One vector is turned by the same rotation once a tick. Each row is the vector after some number of ticks, and that number follows the row.
The counts run from 0 to 641.
[  1.0  -8.7  16.6 -12.7   1.4  11.7 -21.0 -13.9  13.6  19.6  20.1  13.7
  -9.0   8.0  20.6  -4.2  -6.6 -14.0  -1.2 -13.6 -14.5  17.0 -18.3  32.8
   4.5  20.0  -6.5  -4.4 -25.8  12.3   7.8   8.6  -0.3 -11.3]  540
[-23.5  11.5  20.2   7.8   8.6 -23.8  -7.8 -12.5 -11.1   3.3  -2.8  -0.7
  -3.8  12.3 -22.7  -6.9  10.1   4.6   0.8  -2.2  14.1  -8.7  21.2 -24.5
  -0.3  10.8  11.2  -9.7   6.9 -11.0 -25.0  -3.3  10.7 -34.7]  238
[ -2.1  10.9  -4.7  11.8  -5.9   1.9  29.2 -19.6  12.6  23.0   5.4  12.1
   1.3  -6.0  12.8   6.5 -13.4 -15.6  -4.8 -14.2  12.5 -15.4  11.5   8.8
   3.5  36.6  -6.5   4.0   1.4  21.5  -3.3 -20.5  14.1  13.3]  33
[ -1.7  -7.1  21.2  21.9 -16.5  24.1  10.1 -10.0  32.4  -1.8  10.5  24.4
 -12.5 -16.8   0.1  -7.6 -25.7  -1.7   2.2 -15.9  17.2 -11.2  -0.7   4.0
  -4.6  -1.9  10.8  -3.2   4.3  -2.6   7.5 -22.7   6.6  15.7]  290
[  2.5   7.0  33.7   7.0   5.8   3.2  19.1  22.7 -17.5  25.8  14.5  -3.0
   1.7 -12.1   0.1 -18.7  -9.2 -16.8  -6.0 -11.8   3.8   9.1 -10.5   8.8
 -19.7   7.6 -13.2  -3.3 -23.1  12.1  11.3 -18.1  -6.2   1.6]  568
[ -4.6  -4.9  35.5   2.4  -4.7  -5.7  12.9   0.7  -5.8  11.8   7.7   3.9
 -33.6 -18.9  -2.8  17.7 -20.4  -9.5   0.9   7.0  20.4  -5.6   9.5 -15.9
  10.6 -28.0  -2.9 -15.2   5.6  10.4 -11.6 -19.8  -6.9  -9.3]  606
[  0.8  -4.4 -12.0 -31.4  19.0  -4.0   6.7 -19.0 -19.1   6.4   5.5   2.5
 -17.9   8.7  13.7  -7.2  -1.6 -10.1  -4.6  -1.9  30.8   3.4 -17.6 -17.7
   5.7  -2.2  14.4  -8.1  23.2  15.2   9.7 -20.9   8.5 -18.2]  350
[  5.4 -29.5  -1.1   7.5  -3.6  -8.2   4.7  -4.0  20.4  -2.0  11.7  -8.1
  -4.1  18.5  19.9  -7.5 -15.8   2.5   0.8  12.2 -37.1 -19.7  -6.9   2.4
  -9.3 -10.1 -11.3 -37.7  -1.3  15.5  -7.9   3.5 -17.4  -1.0]  75
[  3.6 -32.8  -8.5   4.1 -12.8  17.3  10.3   6.7   6.6  29.6   5.3 -13.7
  -9.4   9.4  -3.8  -9.0  28.8  -7.8 -11.5  14.5   9.5   1.0 -18.7 -10.9
  -9.7 -37.0  -7.2 -12.1   1.6  10.0 -11.0  -6.2   0.1 -20.2]  335
[ 12.7  22.6 -15.3  -9.1   3.6  -7.8  16.4 -20.5 -15.1  -3.2 -10.5  12.0
  -8.0   1.0   7.4  14.2   0.1  19.2 -10.2   0.3  -1.1 -13.8  -3.0 -22.3
  16.6  14.4   4.3  -5.3   0.6  -5.1 -14.7  29.5 -13.0 -32.7]  149
[ -8.9 -16.2  -1.1   3.2 -18.0  21.6  -2.3  -1.5  12.6   5.7   1.5  -3.4
   6.7  -1.7   0.6 -18.0   7.0 -27.4   2.6 -34.0  13.4  17.7   1.5  -8.0
 -10.8  19.0  18.0   1.2 -16.5   1.6  -3.6 -28.0  -7.6  -9.4]  559
[ -5.7  39.6  29.9   9.5  17.4  12.1  -2.4   9.2  -6.0  18.1   2.1  24.7
   1.4  -0.4  -8.8  -7.0 -17.5   9.4  17.9 -16.7  -2.5  -6.3 -21.3  -4.1
  -7.0  -3.6  -0.6   6.5 -16.0  10.3  17.7  -6.1 -21.8   6.8]  199
[  0.1 -18.8   0.8  18.0 -14.7  -0.7  23.8  27.6  12.9  11.1   6.8  -3.4
 -11.6  27.1  -1.6   5.7  34.3  -6.6  -9.8  13.4   6.7 -25.5   2.0  16.0
  -3.4  -5.7   5.4 -13.6   2.1   6.8  -6.7  -4.2 -13.7  -5.2]  47
[-13.4 -18.2  -5.7 -15.6   0.2  12.0 -22.5 -10.4   4.4  -3.0  14.9   1.1
 -16.0  27.0  15.5  -8.0  18.0 -16.4  11.9 -10.7  -0.3   0.1 -27.4  17.2
  -2.0  19.7  -3.8  -5.9 -25.1   8.2   7.5  13.0   0.9 -27.6]  539
[-17.5  11.9  -6.3  34.1   0.6  30.8 -13.4 -14.7  18.6 -12.3 -20.6 -10.4
  16.1  -1.1   1.5  -5.7  -5.8  10.4   8.3 -21.2   6.9  -5.4  -9.1  -8.2
  20.0  10.1  18.0 -12.0   0.0   1.3  11.2   3.3 -18.2  -5.1]  470
[ -1.1 -11.1  20.4 -34.9   6.6   4.4  -0.8 -20.5   9.9   3.0   1.2  12.7
 -27.8  -4.2  -7.7   3.4 -15.7  11.3 -13.6 -11.3  -2.5  -2.3  -8.9  -4.3
   3.5  25.1  10.6  14.9  -3.2  -5.5 -16.1  -5.5   7.1 -31.7]  521
[  6.3   8.3  30.6  -8.2  14.0   5.0  19.7   8.2   5.8  -4.3   9.5  10.1
 -24.3  15.6   2.9  -4.6  15.0 -17.3 -21.8 -11.7  28.6 -11.8   8.9   0.4
 -13.6  11.1 -14.7  -4.7 -16.2   2.7  -4.5 -22.7   5.4  16.2]  574
[ -7.9   4.8  -3.4   0.9   0.1  -8.6  29.8   9.3  -3.0   9.0   1.4  13.7
 -16.1  12.8  -6.4  -9.6  -6.4   0.2  14.7 -13.6  18.2 -39.0  20.8  -9.6
 -21.7   9.6  29.8  16.1   1.8   0.9   6.7 -11.3  -2.1  -4.7]  30
[ -8.4  -2.7  16.6  21.4   3.0  -2.9 -12.4 -11.0   5.0   9.9   7.0 -18.6
   7.4   7.0  23.7  -8.2   9.6  25.3  13.1  10.1 -17.7   0.1 -27.0   6.3
  -6.9 -17.2  26.4  -3.1  -6.4 -24.9  -7.4  13.0 -26.0  11.9]  453
[ -9.7  13.8  -1.1  20.0  24.3   4.3   1.0 -16.8 -14.0   1.7  -4.8 -16.4
  28.4  -9.1   7.9 -15.7  -5.5  25.1 -10.6 -14.9  -8.8  -0.6  -5.4  11.3
  -5.1  32.1   2.2 -15.0 -18.1  -2.2  23.4  19.4  -3.9  -7.1]  476
[-16.8   5.5  -8.0  25.5 -17.2   3.2   0.8  -4.7  -5.3  28.0   5.3  12.3
   9.8  20.5  14.2 -20.8  -1.2 -11.7  24.9 -10.6  -8.0 -27.0  11.0   3.5
   0.3   1.3  14.5 -14.6   7.1  19.1  23.6  14.0  19.1 -11.6]  11
[-23.0  -4.2  16.3   7.7  -1.6 -14.1  -9.6  -6.6  17.5  -1.8   6.3  -2.0
 -35.0  18.0  13.9  17.3 -17.8   0.6  22.8   1.7 -11.6 -30.0   2.6  -2.2
  -0.1  -8.2  -8.4  -3.9 -14.9  -2.2  -2.0  20.3  -7.6 -18.8]  256
[-28.4   2.6  21.1   3.9   7.9 -15.7 -16.0 -29.0   8.8   3.5  14.3   4.5
 -22.7   8.7   5.8   6.1 -23.6  -0.1  23.7  12.1  -1.3 -26.2  -8.4   4.0
  -8.2  11.6 -11.9  -8.8  -3.7   8.0  -4.2  13.8  14.6  -9.4]  257
[ 13.2  -5.6  -1.2  14.8   4.1  12.9  17.6 -12.0 -20.5  13.9  -8.8  -5.2
  24.7 -27.2   0.9  -5.9  10.7  22.3 -12.0   2.3  17.5  15.7   9.6 -12.1
  -6.8   7.2  39.6 -16.1   0.5  -6.9  -7.9   1.2 -25.8  -9.0]  126
[  3.8  -5.8   2.2  -3.8  11.7   4.0   2.9 -15.9  -8.7 -35.6  -0.5   6.6
  -2.3  11.9  13.8 -28.4  -3.7   5.3  -3.3  -4.5   7.6 -17.2  -0.2 -18.6
   7.3 -11.2  26.9 -36.4  26.8   1.2  -1.2 -13.1   7.8  12.4]  93
[-20.5   6.4  -6.7 -10.0  10.1  -5.1  17.3 -23.8 -18.8 -20.0  13.5  12.7
 -10.8 -17.7  12.9   2.9  -9.9  -1.7   8.1  -1.0  30.0 -11.9 -14.6 -21.3
 -11.2  -3.4  -0.2  -8.0   9.6  -7.8  13.6 -18.4  16.2   9.9]  638
[  4.8  -4.9   8.2  -7.7   7.9 -14.5  17.5 -13.5   0.2   1.6   8.7 -13.4
 -25.6  13.4  24.7 -10.3  -5.9  -1.3   9.9  23.7   0.8 -28.9 -17.7  -5.6
  -7.6 -21.9  16.8   1.0   9.1 -28.9 -21.7  -3.6 -10.9  15.6]  84
[ 18.6   8.0   6.5  15.1 -12.0  14.2  28.2   0.1  -8.6   0.7  -1.2  -3.5
  16.1  -5.4   9.0  -3.0  -1.1  23.9 -24.4  -9.4 -17.3 -16.9  11.3 -14.8
   1.3   0.4  -7.9 -31.5  -9.5   7.6   1.3  28.8 -11.3   4.9]  129
[  3.6  12.8   4.9 -11.6  11.1  -6.7  20.5 -16.1   5.7   3.5   7.0  24.2
   2.2   3.3  -2.3  26.3  -8.4  20.3   0.3   0.4  -5.6 -21.2   7.6 -11.0
 -14.5  21.8 -14.2  -5.8  -6.4  27.5 -15.7 -11.2 -15.1  31.3]  402
[  9.8 -35.4   5.2 -30.9   7.9  -1.2   9.4  -7.5  11.5  16.1   7.0  -7.9
 -29.0   8.2  26.0  11.8   6.4   7.9 -28.8   6.6   5.5  10.4 -11.6  -6.6
 -12.9  -2.3  -9.4   2.8   0.4   8.9 -11.5 -10.8  -3.2  -4.8]  340
[-13.8  -6.4   0.9  -7.6   0.4  12.6  -2.1  -8.8  -6.8  -5.3   6.7   7.1
  11.2   3.0 -12.4 -30.7   5.4 -24.6  -2.5 -33.5  18.4   5.1 -10.8 -11.4
 -16.9  27.5  12.1  -0.7  -3.5  10.5   2.6 -33.8   9.4 -13.7]  558
[ -2.6   7.7  18.8 -12.8   7.1   9.7 -15.2 -17.7   6.2  -5.6  18.0  27.6
  -8.4  19.9  -1.2 -28.9 -15.8  -7.6  15.4  -1.8   3.2 -27.8 -21.3   8.8
 -24.3  16.5  -5.2   6.1  -8.9  17.4   8.6  -1.9  19.3   3.5]  546
[  4.8  -4.5   5.3 -22.2  -9.8  14.2  17.0 -21.0  -7.2  12.1  -1.0   2.2
  16.3 -29.1  -5.8   9.8  -9.4  19.3 -22.8 -10.1 -12.1  16.0 -10.1 -21.4
  11.4   9.2   5.7  -0.5   4.8  -3.6 -24.4 -14.4  -7.3 -14.1]  152
[ 12.4 -13.6   0.9   2.1 -16.5   6.1  -7.2   7.7   5.5   7.7  12.8  -2.5
   1.1  22.6  38.6  -4.1  11.3  -3.8  -0.7 -10.3 -15.7  -2.7 -10.0 -15.8
  -3.1 -12.5   9.7 -22.4   8.7  25.6  18.9  23.2 -19.3  -2.5]  363
[ -2.7  13.5   6.5  -0.3 -21.7  30.8  -2.6   0.4  18.1  10.8  -5.0   8.0
 -14.9  -6.5 -12.0  -1.1 -21.2 -11.1  -1.5 -10.3 -13.3 -13.1 -37.9   3.1
  33.5  -0.7 -10.6   7.4   4.0   7.1  -8.2  -1.1  11.8 -28.1]  524
[  8.6   4.5  -8.5   6.8  14.5  15.0  16.3  -5.8  -8.5  -7.7  -6.7  -7.6
 -15.4   5.1  21.4   0.1   3.9  11.8  20.2  15.0  22.5 -35.7 -10.0 -12.4
 -20.3 -19.4  14.5  -3.7 -15.9 -14.9   5.8  17.6 -23.0  11.5]  111
[ -8.3 -11.2  -2.2 -15.2   1.0  14.9   5.3   8.9   3.3   4.9   0.2 -18.7
 -24.3   7.9 -11.5   6.5  19.8   9.2 -12.8  -1.9   1.5 -18.6 -36.7  15.1
  -1.3  13.6 -23.1   9.8 -23.8  -2.7   3.6  19.4  -2.6 -40.4]  512
[ -1.2  -8.5  -4.3  -8.5  -7.8   6.9  12.5   4.4 -33.6  35.2  13.5 -14.6
   4.8  -4.2  24.4 -13.7  18.7 -10.7   0.1  -4.4  11.1  14.1 -11.5  -9.5
   1.4 -19.7  23.6 -15.2  12.1   3.8  10.6 -11.2  -1.4  -6.1]  361
[ 14.8  -1.5   8.8  24.1  -4.2  22.3  17.4   0.3  22.5   6.8   8.4  19.9
 -17.4  -1.9  -7.8   5.3  -7.4   1.3 -24.4  17.7  30.3   2.1 -24.0  16.6
   8.7  -7.1 -12.3   2.5  11.2  18.1   8.9 -11.0   6.1  -1.4]  316
[ -8.5  -4.1  18.5  18.5 -11.7  10.2  20.9  -9.9   7.4  10.0   5.1  23.7
 -14.7 -16.2   7.3 -14.9 -18.4  -4.3  11.7  -6.3  23.9 -17.1  17.6  -3.1
  -7.5 -19.7  17.1   1.5   1.6 -22.1  -3.9 -17.6  13.9   6.9]  291
[-13.3  16.7  24.4   2.9  19.9  22.5  -1.8  -1.6   0.8 -17.5  -7.6   6.4
  -9.9   2.3  -5.1  -9.1   7.1  19.9   4.6 -10.7  16.1 -10.8 -16.9  -1.4
  19.2 -20.0  27.8 -10.3   8.6 -16.8  10.5 -13.1  -2.6  20.8]  462
[  4.6  13.2  10.3   4.5  -1.6  -6.1  11.8  -2.3   2.8 -12.7   2.5  21.5
   9.2   7.6 -28.6   7.7   5.0  20.3 -11.2   8.0   4.9 -12.3  -9.3 -21.8
   6.9   5.5  27.0  -8.4  24.9  24.5 -16.0 -23.2 -17.1   8.5]  408
[  0.7  -1.4 -10.6  23.6  -2.1   4.8   7.7 -24.9  15.4 -21.5   7.0  23.1
  -8.4   6.9  26.7  -0.7 -19.5  -2.9 -16.6 -15.6  19.5 -13.4  14.4   4.0
   5.0  28.9   3.2  -8.6  -4.6  -3.4  20.6   7.6   8.6 -16.2]  294
[ -5.6  -2.3 -12.8  17.2 -15.6   9.1  23.4  20.3   9.1   7.0   0.3   6.1
 -11.6   9.9  -0.1   2.9  15.0 -17.0 -10.4 -17.7  16.4  -7.0  13.0   3.5
  15.2  13.3  31.5  -2.4  11.2   8.1   8.0 -21.7 -18.5 -20.7]  36
[-10.2  -2.5  -5.6  25.5   3.3   4.9   1.4  -9.5  12.8  -7.4  13.6   2.5
 -16.8 -12.2   5.5  -6.4 -31.8  -3.5  12.7   5.8  25.7 -13.6 -28.8  12.1
 -17.6  12.9  16.0  15.3  -6.8  -4.6  30.2   2.8  -8.7 -15.6]  288
